One turn sends every row of this set to another row. A few are shown first. Where does it send the rows asked after them?
fipib: [-3,6,8,-6,9,-2,-15,25,10,8,-33,18,27,5,8,7,-17,-10,31,23]
dut: [3,38,8,12,-14,1,4,11,-1,18,14,21,13,-10,6,2,-13,-37,5,6]
lidon: [5,-23,2,-7,21,-3,19,19,-8,11,-13,-3,7,-19,-9,-2,6,-1,2,-33]
nore: [-10,-13,26,-1,-19,-6,-9,-2,5,-21,-7,-24,27,-5,15,-2,8,1,5,12]
taz: [3,-27,14,-1,-23,8,6,20,-19,-25,-1,-5,31,9,10,-10,-1,-8,-2,24]
davad: [22,-2,-11,3,-4,18,9,22,-8,17,-26,-12,-18,9,16,11,-33,-4,5,14]
Nomal: [-7,-7,-4,19,11,-12,0,22,2,7,-27,-11,12,-3,8,13,18,-11,6,-27]
nepem: [14,-16,40,-6,14,-8,3,17,18,10,-12,-4,-14,-26,-5,-3,-3,-30,-21,6]
Bos: [-17,-7,-7,-3,-8,5,2,12,-14,0,-12,14,-1,-15,3,-26,7,-29,-25,39]
gazi: [11,8,5,1,-25,23,6,25,-15,-14,-22,12,17,16,-10,-25,26,-1,-17,10]
rafaz: [-16,-15,-1,-5,-7,0,-2,8,-12,11,-3,14,0,-1,-1,-21,-16,-10,-34,43]
zil: [22,-10,31,-25,6,-15,10,20,-3,-11,-12,22,17,1,-3,-23,8,-13,-7,-26]
Gem: [29,-12,-2,0,-3,11,5,22,7,16,-21,-19,-24,10,15,-10,-29,0,11,21]
bugu: [0,12,17,1,-1,-6,-22,24,30,-4,-37,1,12,10,-17,-3,-26,-11,17,12]
sofuz: [0,5,5,-8,3,17,-2,26,20,30,0,4,-17,-2,30,-1,-8,16,2,14]
Nez: [27,4,25,2,-9,13,-5,41,26,-1,-22,3,8,9,-12,-1,-13,18,21,17]
Berar: [-2,1,-10,5,-2,3,-23,14,-6,-17,6,-21,18,-7,0,-22,-5,-6,-34,11]
Kadum: [24,12,15,24,-24,-29,-17,10,17,9,10,16,8,2,7,-27,-12,-9,1,13]
saviv: [16,-7,10,-16,15,-34,26,31,3,-3,4,-15,-2,-12,17,5,-13,-10,-16,2]
rog: [-5,-15,24,-3,-28,18,16,20,-7,-28,-7,-10,13,8,-13,-12,-6,-28,-9,21]
Kat: [0,5,-4,20,-5,-8,20,25,-11,-6,-3,-6,14,-7,1,-13,-3,16,-23,46]
Bukig: [22,-21,20,5,13,-16,-9,15,-12,8,-13,9,16,-20,19,24,-5,-6,-25,-5]
milom: [10,14,-13,-14,-23,-23,26,8,7,21,3,19,11,-1,-17,-27,5,-15,16,3]
Supa: [16,-2,28,-20,1,-12,13,19,-11,-11,-19,28,14,1,-7,-10,2,-18,-14,-30]
Suf: [13,-9,11,-10,3,-40,29,29,-3,-4,-13,-1,-14,-9,11,11,-15,-14,-24,7]
Sulof: [17,6,5,19,-9,-30,-14,25,3,23,24,18,-3,15,6,-20,-13,-11,-1,16]
tis: [-25,-6,29,-3,-29,0,9,-3,-1,-16,-25,-5,9,-10,4,6,7,-20,0,21]
Bibe: [18,11,-8,-11,7,20,-15,21,11,28,-11,3,-4,-17,27,2,3,11,15,12]
lefo: [-11,-2,-4,-6,4,9,-12,11,-6,3,15,-15,15,0,-5,-14,-25,-3,-37,22]
gogug: [26,14,28,-11,-18,-12,8,2,-10,5,-6,38,18,-1,-9,-20,4,1,11,-18]
nopes: [24,23,31,-14,-15,-5,9,2,-2,3,-2,25,15,-2,-18,-21,0,-4,9,-24]
vimom: [4,15,-9,-11,-11,-14,3,-7,1,26,-7,-9,26,-9,-23,-4,12,-29,16,15]
Tanu: [-7,-17,11,15,6,-19,5,21,19,11,-35,-4,-11,-4,-2,-13,25,-20,10,-10]
kidad: [32,5,7,-14,-8,37,-6,25,-8,4,-35,3,9,16,-15,-7,7,2,-3,-4]
Zegap: [16,17,1,6,-19,7,-20,17,21,14,-37,4,-30,-7,-4,2,-12,7,-11,7]
kede: [15,11,17,-2,-9,22,8,40,5,8,-31,21,12,2,-4,21,-12,4,23,21]
Vab: [12,19,11,26,-5,-19,8,2,-12,11,11,2,-4,-9,-15,-11,-38,2,13,2]
gir: [8,-31,10,3,3,-20,16,16,-2,7,-32,9,-10,-14,-17,-12,5,2,-8,-23]
tefi: [13,-19,21,5,4,-18,-1,16,-20,22,2,5,-6,-16,8,29,2,-1,-28,6]
mivet: [13,-17,36,-5,8,-13,1,18,6,21,11,-14,-21,-19,-8,7,2,-11,-24,7]
bomag: [33,-6,10,-16,-8,32,-4,25,-6,9,-37,11,5,14,-9,-18,14,3,4,8]
lotiz: [15,3,-9,6,-26,-35,-13,-8,1,16,-19,-6,26,3,-24,-8,5,-9,2,13]
dat: [-1,14,5,7,-16,9,-7,23,18,19,-18,7,-28,6,13,11,-20,19,-19,6]
Pivu: [17,20,-20,-2,-30,-28,10,8,1,9,2,8,23,6,-18,-15,-7,0,2,-14]
ripo: [1,28,3,15,-8,-11,-2,25,-5,25,23,16,-6,7,-5,2,-21,-32,-4,6]
nugu: [12,10,11,19,-1,-19,15,2,-15,21,11,15,-4,-13,-3,-19,-29,-1,25,18]
letu: [-8,16,1,13,0,4,27,27,-4,-6,3,-19,7,-12,-11,-14,-4,2,-21,41]
meton: [12,9,8,-7,-15,30,8,26,-8,-11,-12,2,20,13,-9,-31,28,-4,-9,9]

Bos -> Kadum
Pivu -> kede
nopes -> kidad
And these:
sofuz -> mivet
Suf -> Kat
lotiz -> fipib

